The rows below fall into families. The same turns and mirrors carry the whole set onto itself and the rows of a family onto each other. For each named row, which other rows are in its family? Write them in the order they are listed.
These 15 rows form 3 families of 5 rows each.
gimus: [ -4 -14 -35 -20   2 -11 -13  25  24   1  26  53  36]
feze: [  3 -21  -7   1  22   1  24 -10  44 -11  -1 -14 -14]
Lep: [  9  13   8  16  45 -18 -36  -1  34   3  -7  35 -13]
Pama: [-25 -10  32 -33 -12 -13 -16 -13 -17  30 -11  16  -2]
non: [-18 -17 -45 -22  20  18   4  25  -2  -8  10  37  25]
fus: [-19 -20   5  -2  14  34  14 -26  31   8 -13 -12  -3]
seni: [-40 -12   5 -52  16 -28  -5 -16 -13  28   8  27  -6]
rori: [ -7  19   4   8  55 -29 -26   5  33  -7   1  53   1]
Gikon: [-20 -31 -12 -13  19  17  23 -21  31   3 -30 -10   6]
Veri: [-30 -12   6 -64  16  -6  -7  -5 -13  23   6   2  -4]
gabes: [-39  26  19  14 -16  -3 -17   8  42 -23   6   7   4]
tof: [ -8 -22 -23 -39  18 -10 -14  22  18   9   3  52  49]
vunub: [ -3  19 -14 -20  39 -40 -35 -15  35  11 -24  31  -2]
gumuz: [-49  12  18   2 -13   4 -26  21  22 -25  -6  -5  -4]
Vav: [-65  -9  15  12  -6   0 -31  21  37 -12  13  33   8]

The rest of the family of Lep: gimus, seni, Gikon, gumuz
The rest of the family of feze: Pama, non, vunub, Vav

The rows below fall into families. The same turns and mirrors carry the whole set onto itself and the rows of a family onto each other. For each named row, which other rows are in its family? Write them in the order they are listed.
These 36 rows form 9 families of 4 rows each.
lokad: [-13   9 -18  24 -26  23  17  57 -42   1 -20 -40   9  30  19 -12 -23]
kud: [ 21  11 -10  24 -15 -21  16  38  19  11 -42  28 -75  15  -3 -38  -2]
pek: [-18  36 -16  16 -21  11  29 -16 -30   3 -18  -2 -16   6 -27  -8   8]
rinip: [-14  21 -40  25 -26  13  15  40 -31  13 -18 -32   8  56  32  -9 -17]
nena: [  1   1  -1  16 -29 -42 -14  89  -5  17 -35 -16 -24   6  36 -36 -17]
rufuf: [ -1  29 -30  18 -43   9   8  22 -21  -5 -11 -36  28  36  14   0 -19]
Losog: [-24  37 -18  23 -22  17  25   3 -24  24 -12   1 -14  10 -39  -2   6]
zupul: [ -5  16 -30  17 -26  18  16  47 -35 -12 -28 -42  14  27  37 -15 -20]
vol: [ 27  36 -27  10 -16 -30   1  28   5  34 -35  40 -62  12   1 -41   2]
Voluz: [ 24  36 -14   3 -34 -51 -14  32  29  16 -33  30 -43  10  -7 -28   0]
zate: [ 24  28 -16  -7 -35 -27   8  36  14  23 -47  32 -66   7  -9 -36   3]
miva: [  0   4 -10   8 -51 -51  -8  71   2  19 -41 -21 -21  14  45 -31 -16]
tifi: [ 16  24  -2   3 -14 -24   3  46   5  25 -38  35 -64  -1 -21 -36   4]
kodav: [ -6  17 -31  16 -29 -56   0  74  -4  12 -26  -9 -28  14  53 -28 -24]
Gubi: [-16  28 -43  15 -30   8  20  47 -34  -9 -12 -46   8  37  29 -12   0]
Nuda: [ -2   8 -11   7 -23 -52 -14  74   5  16 -45  -9 -19   5  46 -26 -18]
bedur: [ -7  34 -17   0 -39   9  26 -14 -26  23 -22  -4 -20   7 -31  -7  15]
zafo: [ -7  12 -22  17 -17  31  22  44 -19 -12 -14 -38  16  32  15 -10 -19]
lok: [  2  16 -18  26 -38 -54 -16  67  -1  19 -28 -19 -23  23  50 -44  -2]
san: [ 14  17 -22  13 -42 -40 -16  70  13   4 -31 -16  -2  32  44 -21 -30]
tuk: [ 14  49 -25   7 -32   6  15 -12  -5   5 -15  15 -17  20 -35  -6   4]
Fev: [  6   1 -32  17 -10  35  24  42 -26  13 -31 -32   6  31  25   1 -18]
zalod: [ -2  43 -28  10 -20  10  14 -12 -29  29 -13  -4 -12  15 -22 -14  30]
dagip: [ -7  31  -8   9 -12   8  23  -8 -12  12  -9   5 -15  -7 -38 -10  10]
kel: [ 20  36 -16   4 -15 -15  -2  49  14  27 -39  31 -55  -2 -23 -38  18]
pariz: [ 11  33 -11  -2 -11 -27   4  33  16   9 -46  33 -63   8 -16 -34  15]
luf: [-17  46 -38   5 -15   3  31  -5 -29  19  -9   8 -24  11 -23   0   9]
Zuvu: [ 21  42 -30  -5 -17 -37   3  40   7  15 -31  27 -61  -2  -3 -39  23]
zem: [ 25  22  -7   2  -9 -26   4  46  26   8 -34  32 -57  -1  -9 -40  -1]
domo: [  0  11 -13  26 -32 -44 -12  82   2  27 -31  -6 -21  -4  39 -33 -28]
tup: [ -5  -2  -2  19 -24 -45  -8  76  10   7 -25 -22  -7   5  41 -28 -24]
viso: [-11 -10   0  23 -25 -45 -10  70  11  21 -37 -33 -15  15  37 -21   5]
Busu: [  7  20 -10  24 -22   7  24 -13 -25  18 -16  -7 -21 -17 -21 -16  22]
Der: [ -8  14 -31  10 -44  22  24  42 -31   2 -29 -42   7  42  25  -8 -21]
zifab: [-11  19 -28  34 -36  23  15  61 -29  -6 -17 -44   9  32  22 -24 -14]
fim: [-10  31  -8  13 -19  20  24   3 -36  15 -13  -2 -21   5 -40 -11  14]

The rest of the family of lok: rinip, vol, zalod
The rest of the family of san: rufuf, Voluz, tuk
The rest of the family of zem: zafo, dagip, tup
The rest of the family of pek: zupul, Nuda, pariz
The rest of the family of Gubi: kodav, luf, Zuvu
The rest of the family of miva: zate, bedur, Der

